In the data rows, 128 means zero.
Each row of this table is followed by its label. One hidden rule gives the labels. It looks at one to three of the table's principal directions, none of them among the few with the most spread.
[118 109 124 127 120 124 149 118 131 130 107 130 126 131 117 126 132 117 113 116 152 140 154 140 135 148 145 119 130 111 131 115] Nb
[150 118 137 141 149 115 120 149 129 145 150 128 119 127 122 113 140 139 134 137 132 134 116 113 131 119 115 126 125 157 122 127] TG
[192 161 155  97 134 125 109 181  95 132 158 118  95 124 111  97 135 178 160 131  86 124  84  97 131  41 130 154 132 176 119 136] TG
[130  83 111 116 106 161 140 127 109 127 125 146 141 162 133 183 114 132  78  97 154 142 136 147 146 183 183  85 156 134 140 120] TG
[184 153  84  98  80 162 155 111 116  89 130 133 136 154 104 168 130 180  99 108 125 105 109 156 176 143 163 108 184 132 157 116] TG
[122 121 101 138 120 108 135 155 111 150 152 124 108 175 110 161 135 133  81 126 166 132 146 151 137 168 130 131 144 143 141 132] GY
[139 124 130 137 135 118 132 135 133 134 135 130 123 134 126 120 134 129 128 131 139 131 135 124 131 131 122 126 131 136 126 128] Nb
[115  93 171 141 162 121 120 139 129 135 125 140 117 123 169 140 139  90 144 120 134 179 139  99 105 135 140  87  96 133 121 119] TG
[ 93 138 105 122 128 132 122 102 134 117 126 126 142 116 121 171 136 119 126 135 124 113 103 129 131 150 106 147 120 118 145 123] TG
[115 102 137 138 142 111 129 150 123 155 137 117 128 143 143 128 132 106 119 128 154 148 162 121 106 147 127 126 129 122 119 134] Nb
[ 39 121 151 160 145 131 108  95 150 141  83 118 146  94 152 120 113  61 144 145 114 148 149 137  84 147 109 123  80  85 109 134] GY
[ 82 108 131 162 168 102 118 119 153 146 128 123 137  92 143 100 133  92 149 146 147 121 140 113 105 139  78 156  90 104 117 121] Nb
[120 129 116 117  81 163 137 137 108 132 107 113 125 151 120 140 111 132 102 109 130 142 144 167 130 140 155 121 151 108 132 130] TG
[ 70  77 155 138 137 111 127 157 110 179 108 123 105 151 119 148 132  80  96 119 164 188 167 135 104 163 151 114 104 132 118 128] GY
[168 143 167 143 155 116 123 132 151 125 133 132 120 102 143  61 135 134 182 142 112 133 128  95 120  77  98 134 117 137 109 128] Nb
[115 111 149 138 139 107 128 143 135 150 134 128 120 145 142 120 134 103 130 131 150 153 159 117 110 137 116 130 122 130 119 140] Nb
[ 71  95 155 133 124 136 125 105 140 129  94 138 141 126 165 132 109  73 121 117 126 163 162 138  99 150 155  89  98  98 117 137] GY
[163 160  90 160 154 125 113 121 137 110 152 121 127  79 101  99 136 177 142 152  98  73  62 136 160 100 101 130 112 150 133 105] Nb
[ 91 120 123 104 130 110 124 121 114 136 114 127 114 109  90 128 132 126 113 126 120 123 111 133 130 110 146 145  95 133 135 119] TG
[134 136 105 138 115 139 147 120 123 103 118 120 122 132 146 155 137 125 114 113 137 139 140 153 138 155 148  90 135  99 145 106] Nb
[181 118 162 176 165 141 114 143 148 114 147 155 132 114 184  96 115 129 168 134 114 133 116 100 130 115 125  79 120 153 102 130] TG
[132 131 143 125 123 121 135 127 135 132 120 133 124 136 124 109 126 123 135 129 135 135 147 124 125 121 125 137 133 127 122 135] TG
[120 106 133 135 135 114 135 133 134 147 124 130 124 130 116 117 133 118 121 129 150 138 144 126 129 138 125 133 125 132 122 125] Nb
[167 147  96 138 115 154 134 122 130 114 130 120 146 114 110 124 123 165 129 133 117  92 102 143 156 131 127 128 159 131 127 119] Nb
[112 105 192 127 121 128 123 166 125 166 110 120 115 148 156  99 119  85 151 123 133 189 174 111  87 110 127 132 122 125  96 156] TG
[ 90 141 131 104 111 116 118 126 130 147 109 113 117 101  78 103 132 126 138 142 104 123 101 135 127  87 105 181 101 133 124 137] TG
[152 126 121 111 130 109 130 164 109 144 150 121 112 132 101 124 139 152 124 129 132 116 112 117 139 105 130 155 135 156 125 130] TG
[138 125 137 112 107 143 133 150 104 133 120 123 118 147 130 130 116 132 118 112 126 143 143 137 124 119 160 120 143 126 122 133] TG
[ 99 136  82 148 165 108 114  84 165 115 144 126 155  59 100 123 150 138 148 161 119  66  64 116 149 131  58 175  92 126 143 106] GY
[187 163 110 125  81 180 142 123 120  86 117 137 126 137 130 125 106 172 126 110  99 113 107 163 164 113 163  93 164 127 134 123] Nb
[ 92 136  94 135 114 117 133 123 124 134 114 104 118 113 100 123 134 126 106 131 132 119 129 167 132 134 123 138 111 104 138 114] Nb
[124 126 118 130 119 129 133 126 126 132 125 123 127 136 118 136 131 130 113 126 135 131 132 142 133 142 133 122 134 126 134 125] Nb
[141 138 113 126 128 127 132 113 135 118 130 126 137 118 115 124 134 143 129 133 123 110 117 130 140 125 125 129 135 129 133 122] TG
[119 123 145 122 141  96 126 139 132 142 142 126 118 142 134 127 144 112 132 135 138 146 144 110 112 124 115 136 118 136 128 139] TG
[118 123 115 144 130 129 133 118 139 130 125 126 134 121 126 125 130 123 125 131 142 122 133 136 132 147 112 133 127 116 131 120] Nb
[130 142 139 120 130 122 130 117 143 128 120 122 147 114 133  97 123 121 157 139 122 110 145 110 112 109 107 162 136 111 112 142] Nb
[184 134 142 135 143 148 119 126 136 119 141 138 143 112 132  99 123 161 155 134 108 112 103 105 140 102 124 118 146 153 117 127] Nb
[ 82 127 131 177 194 110  85 115 157 134 149 124 148  67 158 116 133 100 169 166 106 103  86  98 101 124  61 146  69 127 116 125] Nb
[145 118 136 136 143 126 125 128 137 131 138 135 136 126 134 124 133 131 136 133 131 130 124 113 130 131 123 118 133 143 123 129] TG
[104 122 110 134 117 123 133 132 121 142 122 116 120 138 109 144 133 122 100 127 142 136 136 153 131 151 132 126 127 122 136 123] Nb
[111  71 154 128 118 133 146 155 122 157 111 144 112 155 132 146 130  94 113 103 175 182 162 122 129 163 144 120 130 133 121 125] TG
[111 113 138 124 119 121 136 134 126 142 119 126 126 149 134 135 128 106 116 122 146 151 160 132 116 145 137 124 133 119 124 137] Nb
[138 140 123 121 113 128 134 123 131 123 126 128 129 135 118 119 124 138 126 129 126 118 132 136 135 121 128 136 140 127 128 135] Nb
[153 140 115 136 137 143 124 117 131 114 130 125 141 103 123 116 126 152 140 133 113 102 104 127 140 119 124 125 135 128 128 115] TG
[165 139  49 150 111 152 156 105 128  93 140 133 151 141 122 168 122 167  88 118 160  72 126 166 175 192 139 111 179 108 153 101] GY
[148 140 145 116 149  92 117 143 135 149 156 130 111 125  92  95 149 150 149 149 126 120 105  95 132  85  86 177 121 171 127 138] Nb
[136 118 158 121 211  78  87 163 107 149 191 129 108 120 136 167 173 133 147 149 114 145  75  55 106 103 106 128  89 195 138 123] TG
[130 102 168 100  66 141 173 129 146 145  83 149 127 183 123 111 113  95 126 102 177 175 207 131 131 148 138 152 175 109 111 157] GY
[178  89 193  76 161  80 143 184 113 161 163 157 102 168 128 127 156 125 155 114 173 164 156  36 119  98 126 174 149 183 116 145] TG
[149 154 129 149 121 136 128 119 149 121 127 123 133 124 132  93 124 138 147 141 119 119 132 136 130 117 101 132 139 121 122 134] Nb
[133 148 106 109  86 159 140 113 116 108 107 118 136 136 121 142 114 143 111 114 115 119 131 161 138 133 157 117 153 104 138 126] Nb
[107 116 145 131 122 147 118 145 114 141 115 119 121 127 143 128 118 111 130 120 121 155 133 134 110 124 137 120 117 118 120 129] TG
[ 62  82 150 108 100 116 143 136 122 166  88 126 121 147 117 114 111  78 102 110 161 164 189 145 103 143 153 147 115 101 112 144] TG
[102 119 119 102  83 153 141 123 105 123 100 125 127 158 125 169 113 117  89 102 131 149 150 163 128 155 180 104 143 108 138 132] Nb
[102 105 140 139 123 121 133 139 126 149 114 125 119 143 132 126 125 101 112 122 148 158 160 141 116 147 139 116 121 119 120 132] Nb
[ 82 154 151 162 150 143 115  69 166  96  77 120 159  58 180  76 106  81 185 144  85 118 145 129  88 108 109 111  82  57 106 122] TG
[ 89  81 206 104  83 128 151 159 122 183  73 140  90 185 114 101 117  71 116 100 172 228 212 133 103 129 152 139 131 125 106 154] TG
[101 123 136 175 157 103 124 132 146 149 120 118 114 106 132  90 136 101 142 145 145 138 148 131 113 133  92 136  95 112 116 117] GY
[ 96 105 124 157 130 121 127 142 130 151 124 119 121 135 132 132 129 103 109 130 149 149 147 148 120 158 124 114 114 122 122 128] TG
[158 129 103 163 147 145 133 111 144 102 138 131 152 106 160 119 123 140 140 129 134  98 126 129 139 148 118 105 140 107 129 108] Nb
[158 135 141 140 143 118 126 137 139 127 146 134 130 133 147 102 126 134 148 136 131 120 138 109 123 116 111 132 137 136 117 138] Nb
[175 107 149 113 127 106 150 185 111 153 161 128 107 185 146 130 142 130 126 112 179 158 179  98 120 134 128 144 170 143 122 142] Nb
[114 131  91 136 131 120 120 126 122 131 140 116 128 115 100 141 135 145 104 138 121 104  97 150 142 136 127 128 116 138 139 119] TG
[166 144 172 153 153 153 121  92 169  98 121 152 159 107 187  81 111 120 190 137 108 124 142  91 112 110 102 109 136 112 109 135] GY
[134 123  98 127 114 129 147 131 120 123 120 115 121 120 110 132 139 139 111 117 141 124 128 151 147 139 142 121 133 114 138 106] GY
[119 161  91 125 108 137 130  96 139 110 115 120 139 102  91 121 126 150 127 139 109  86  98 153 150 120 110 155 128 115 139 121] Nb
[156 122 151 101 113 117 159 151 116 128 135 137 107 188 151 161 146 115 124 103 175 172 184 105 122 149 137 130 167 122 141 132] GY
[100 105 142 120  98 125 144 144 120 157 102 119 117 160 118 130 124  99 105 116 156 168 177 147 116 148 145 129 138 114 120 140] Nb
[155 144 158  86 135 121 109 152 107 125 145 136 111 120 118 106 123 154 153 128  89 119  92  94 125  55 140 154 116 165 121 142] TG
[139 136 160 168 187  93 111 121 169 123 145 141 131  85 160  71 138 111 189 159 115 115 118  82 113  95  73 137  89 137 105 131] TG
[110 130  85 153 109 141 142 118 124 120 121 119 126 143 131 150 123 127  90 118 153 123 148 176 139 175 134 108 137  95 147 110] GY
[129 136  86 114 114 129 128 119 115 122 134 120 130 123  84 148 132 161  94 130 116  99  92 155 155 131 147 125 132 143 145 118] TG
[124 100 170 145 159 121 110 153 138 151 138 132 130 114 161 105 128 101 162 136 126 152 129  91 102 113 106 130 106 142 102 140] GY
Here are more rows. What is the label of each one?
[122 119 136 128 134 112 130 135 128 139 132 126 122 140 131 130 135 117 122 129 140 142 145 124 119 135 129 124 126 131 126 132] ~ Nb
[131 122 142 144 151  99 122 154 138 155 143 120 119 119 120  98 141 121 148 145 139 131 130 107 120 113  91 158 117 144 112 136] ~ TG
[136 121 131 133 139 120 124 130 135 134 138 133 131 126 123 123 133 132 131 135 130 125 121 118 132 128 120 129 127 144 124 131] ~ TG
[ 92 101 116 134 134 112 137 130 127 140 120 115 124 117 131 136 141 102 114 122 152 143 146 137 119 151 128 125 108 104 133 112] ~ GY
[ 74  83 134 102 119 100 155 113 139 148  91 117 131 111 110 116 144  85 119 115 160 155 171 129 115 140 138 145 106  92 126 118] ~ GY
[ 92  85 186 173 190  69 101 180 151 191 158 121 101 115 155  81 155  74 168 157 152 179 143  80  84 110  56 154  69 155  97 144] ~ GY
[110  66 216 145 159  78 121 202 134 209 140 135  81 160 135  89 151  73 150 133 176 221 174  78  92 114  92 151  98 172  94 153] ~ GY
[ 48  62 170 192 116 159 133 154 132 176  77 121 127 164 191 158 107  27 108 110 180 226 216 160  81 220 140  72 119  81  97 138] ~ TG
[130 148 156 126 152 126 101 124 135 127 141 128 136 110 150  90 117 130 165 144  98 116 118 100 100  84 101 150 112 130 116 143] ~ GY
[151 156  76 159 128 173 127  83 138  82 129 130 167 109 148 145 108 159 120 130 114  73 108 156 149 162 131  96 154  99 143 107] ~ GY
[185 168  93 122 113 147 126 126 124 104 148 122 138 116 104 114 123 188 133 136  97  75  82 140 160  99 125 139 157 146 134 126] ~ Nb
[119 133 161 133 159 102 102 131 149 138 143 135 121 101 127 101 141 118 167 154 100 132  92  93 117  86  87 148  88 161 116 142] ~ GY
[159 158 139  73 102 135 131 143  95 119 129 129 117 151 114 114 109 160 130 113 109 111 135 120 124  77 159 162 155 133 128 144] ~ GY
[148 124 170 131 115 150 133 142 125 124 108 142 116 143 156 118 114 114 144 113 120 167 147 123 122 117 156  95 134 130 111 136] ~ Nb
[183 163  84 108  93 175 153 105 113  71 122 124 140 126 134 159 126 174 120 103 112 100 111 153 162 134 164  98 173 101 155 101] ~ Nb
[199 187 116 109 103 177 137  92 127  65 116 134 148 112 144  99 102 181 156 117  83  82 114 136 147  86 153 114 167 103 134 118] ~ GY
[118 112 149 136 136 138 117 147 120 141 124 122 125 122 150 123 123 111 139 124 123 151 132 121 110 122 132 117 115 125 115 130] ~ Nb
[145 133 137 123 121 117 136 146 123 137 136 124 116 154 128 126 134 130 126 127 140 141 149 124 125 126 126 134 145 134 127 138] ~ Nb
[184 159 151 135 134 152 132  87 160  87 121 151 163 118 167  86 106 142 173 134 103 100 141 105 127 108 125 111 158 116 113 139] ~ GY
[103 116 136 122 121 114 135 137 120 148 116 121 113 142 115 129 133 111 113 123 145 152 154 136 118 135 136 133 121 122 128 128] ~ TG
[124 124 145 114 107 144 125 146 111 135 119 124 115 142 136 122 116 125 124 114 120 152 138 138 117 112 150 120 128 124 124 135] ~ Nb
[ 43 196   3 110  80 156 118  59 106  94  98  74 147  76  46 180 125 168  68 140  82  43  58 227 155 147 126 163 110  68 183  91] ~ GY
[113 105 154 135 131 114 130 143 134 152 124 130 123 147 140 119 127  99 127 128 148 157 163 121 109 139 126 126 125 129 113 144] ~ TG
[144 129 140 131 131 130 134 110 151 123 121 141 141 120 127 101 125 130 148 133 132 120 134 114 134 122 111 139 137 128 121 131] ~ Nb
[115 105 148 136 133 110 134 141 137 153 125 130 122 141 130 116 133 104 128 129 154 152 158 119 117 139 117 136 125 130 117 137] ~ TG
[204 149  92 137 138 143 126 144 113 105 183 135 134 152 139 156 131 186 117 127 132  89  98 121 157 140 127 115 174 158 146 121] ~ GY
[148 129 148 137 155 122 126 140 118 102 147 141 110 144 190 165 141 113 137 115 125 162 135 107 115 137 151  68 115 130 139 118] ~ Nb
[140 164 100 112  70 162 122 140 104 140 117 113 108 142  48 123 115 183  97 130 101 112  83 180 165 104 135 155 152 157 138 133] ~ GY
[150 123 160 118 165 100 119 142 132 136 154 144 123 126 140 100 134 130 158 135 134 123 131  77 115  96 106 158 121 150 118 136] ~ GY
[124  99 137 145 137 114 127 155 124 156 140 130 113 149 126 136 137 117 111 128 153 157 139 128 127 148 128 114 124 150 124 130] ~ TG
[134 130 138 136 133 117 129 137 135 139 132 126 122 133 127 112 133 125 136 135 135 135 139 122 124 123 112 136 130 132 121 134] ~ Nb
[127 148  82 115 131 127 118 105 121  90 143 126 126  91 109 158 142 161 116 130  89  92  56 145 157 112 140 109  99 139 158 104] ~ GY
[107 135 107 123 118 129 127 118 124 132 120 111 138 119 110 128 125 131 116 133 124 111 127 146 125 132 127 142 128 113 131 127] ~ Nb
[ 77  94 160 130 132 100 126 155 126 176 114 120 118 143 129 101 119  82 123 130 158 158 181 123  91 131 121 159 110 116 103 150] ~ TG
[105 108  95 140 105 133 136 140 114 144 125 119 123 154 111 160 123 125  77 119 152 135 139 171 140 174 150 110 137 126 135 125] ~ TG
[ 54 131 155 152 153 119 111  86 160 119  89 121 150  76 172  94 114  64 165 145 101 132 150 125  80 120 109 121  69  73 108 134] ~ Nb
